In the data rows, 128 means zero.
The same things were measured in two ways. The second way is not exact.
First some of them both ways: the first way, then the second way, then a blank line.
[103 154 105 106 111 161 122 144 129  94 151]
[ 94 136 108 136  75 141 108 164  93 163 111]

[120 165 121 161 151 158 132 120 140 165 161]
[ 99 153 151 107  94 116 178 145 120 159 106]

[117 153 130 114 140 101 104  92 115  86 127]
[112 170 146  99 129 129 111 165 117  98 140]

[132 121 144 111 153  84  83 114 154 118 123]
[129 145 126  68 131 115  67 101 100 106 158]

[133  68 114 121 140 114  98 103 150 159 137]
[130 134 147  88 128 137 114  36 150 131 117]

[129  97 169 171 110 126 148 131 100 135  88]
[153 111 134 172 165 164 124  80 159 101 138]

[120  98 155 162 112 124 148 123  99 151  76]
[158 103 154 170 171 149 132  84 176 103 138]

[104 142 112  96 111 153 131 155 115  99 162]
[106 117 105 164  65 120 117 169 110 167 102]

[120 109 157 167 130 122 151 132 100 142  72]
[153 114 156 175 166 150 140 113 161 108 142]

[108 159  90 100 109 113 114 116 126 125  92]
[104 108 155 136 128 127 119 149 129 105 144]

[ 77 127 114  95 112 122 115 103 115 119 101]
[102 113 167 151 110 138  91 123 135 119  94]

[133  57 113 126 121 108 124 109 138 166 126]
[138 122 145 129 154 121 133  30 166 114 120]

[132  61 110 124 121 121 113  98 139 164 130]
[140 127 156 120 157 131 135  23 160 120 101]

[148  62 107 126 121 104 111 113 136 160 120]
[153 113 132 119 173 141 121  40 148 120 134]

[176 117 172 151 138 118 138 168 109 141 114]
[182  84 100 131 172 126 117 123 134 135 157]

[111 109 147 172 108 122 143 107 108 147  76]
[136 114 153 165 172 154 140  87 176  92 126]

[107 149 114 102 114 113 110 113 112  81 108]
[103 138 129 133 126 145  93 158 110  98 143]

[ 92 141 114  96 121 118 129 132 121  77 134]
[108 146 118 148  80 119 101 159 110 118 132]

[141 141  96 148 159 135 127 122 155 165 169]
[ 98 164 133  83 104  99 180 123 138 162 114]

[119 161 117 148 143 176 133 111 142 155 159]
[104 146 156 103  94 129 185 153 119 149  86]

[138 143 168 160 133 102 135 108 125 150  78]
[153 126 156 131 192 132 117 131 160  92 155]

[171  86 163 112 147 124 120 149 161 148 128]
[176  93 103  98 162 126  91  87 107 137 136]

[146  62 116 125 132 107 124 106 143 165 141]
[144 133 138 109 152 118 144  46 157 119 129]

Here are 24 more, measured the second way only, each followed by its number:
[101 137  92 162  74 134 140 152 110 167 121] 0
[178 108 119  97 167 110 133 119 117 135 146] 1
[155  94 143 191 170 157 119  86 154 114 142] 2
[175 106  98 128 171 130 128 120 119 143 150] 3
[107 106 121 141 107 130 111 182  97 135 116] 4
[141 137 134 112 176 138 128  38 171 102 113] 5
[163 125 160 108 173 120 127 132 142  80 155] 6
[142 110 144 177 177 145 130  99 154 106 144] 7
[101 127  96 139  78 134 108 154  93 157 108] 8
[ 97 126 100 153  89 129 127 161 105 161 114] 9
[129 144 119  90 122 111 159  87 133 142 109] 10
[123 164 144  89 112 121 166 148 106 156 120] 11
[103 164 133  89 108 101 117 168 127  99 144] 12
[ 91 137 111 136  85 113 135 186 102 149 114] 13
[ 91 145 118 123 122 142 122 185  97 129 127] 14
[ 95 159 116 132  75 100 123 177  98 148 151] 15
[117 132 134 120 109 139  94 175  88 111 141] 16
[115 149 146  89  99 103 191 139 127 173 106] 17
[117 155 139  90 119 125 105 183 107  85 137] 18
[184  87 103 137 140 134  95 167 111 136 141] 19
[101 128 117 155  91 124 102 171  90 133 128] 20
[102 154 125 121 116 101 134 179 104 120 136] 21
[166  93 127 152 173 159 114 129 141 108 159] 22
[162 100 128 186 159 149 121  96 169 104 132] 23
Some of them follow, measured the first way. Which numbered row above is each one? Its number follows it:
[140 160 108 144 143 159 126 116 167 150 163] 11
[157 114 170 160 137 123 146 153 100 137  85] 22
[120 149 146 104 157 102 113 104 125  85 121] 18
[126 107 164 170 115 128 145 134  96 140  79] 7
[106 148 103 133 102 153 135 157 115  98 164] 0
[183 110 167 144 152 122 132 163 114 143 121] 3
[144  68 111 128 114 110 111  91 142 157 127] 5
Here are 24 more, measured the second way only, each followed by its number:
[138 126 136 115 153 130 126  29 173 112 109] 0
[149 113 144 164 145 142 128  88 168 102 132] 1
[ 91 136 121 128  88 104 108 170 116 113 126] 2
[107 130  87 140 112 123 122 167 102 126 157] 3
[117 135 144 119 113 130 155 153 125 160  91] 4
[190 102 103 104 162 119 124 123 118 138 162] 5
[113 124 120 130 108 144 108 164 114 126 130] 6
[114 137 125 155  77 111 162 166 145 159  77] 7
[122 175 117  77 117 129 119 148  95 148 133] 8
[138 119 136 101 136 130 111  37 151 121 115] 9
[138 126 137 116 149 132 133  39 154 116 130] 10
[191  86  95 123 176 137 114 117 124 133 148] 11
[178  97 104 102 172 120 121 121 127 120 153] 12
[ 86 134 125 132  73 138 132 188 101 146 127] 13
[ 93 138  90 157  81 115 158 165 128 172 101] 14
[130 122 121 116 126  97 152  64 145 144 103] 15
[118 133 135 131 125 112 183 113 146 164  97] 16
[ 86 152 123 135  86 125 132 170 104 147 110] 17
[119 146 134 108 108 126 169 166 106 151 127] 18
[109 141 128 106 123 116 103 191 105 100 142] 19
[160 113 139 172 169 158 139 104 174 100 140] 20
[115 152 109  96 123 104 147 185 100 154 141] 21
[153 115 154 187 169 149 138 108 169  96 140] 22
[102 135 127 126  89 123 119 185 105 131 119] 23
Some of them follow, measured the first way. Which numbered row above is each one? Its number follows it:
[150  88 111 125 127 139 127 118 152 176 172] 15
[176 116 174 135 160 116 135 162 131 145 121] 5
[145  60 103 128 124 107 120 110 138 159 133] 10
[113  98 161 164 123 118 147 125  94 136  80] 1
[134  61 114 125 124 107 118 104 143 166 125] 0
[107 155 118 146 113 166 151 146 121 124 174] 14
[115 169 125  94 130 108 120 113 131  90 114] 19
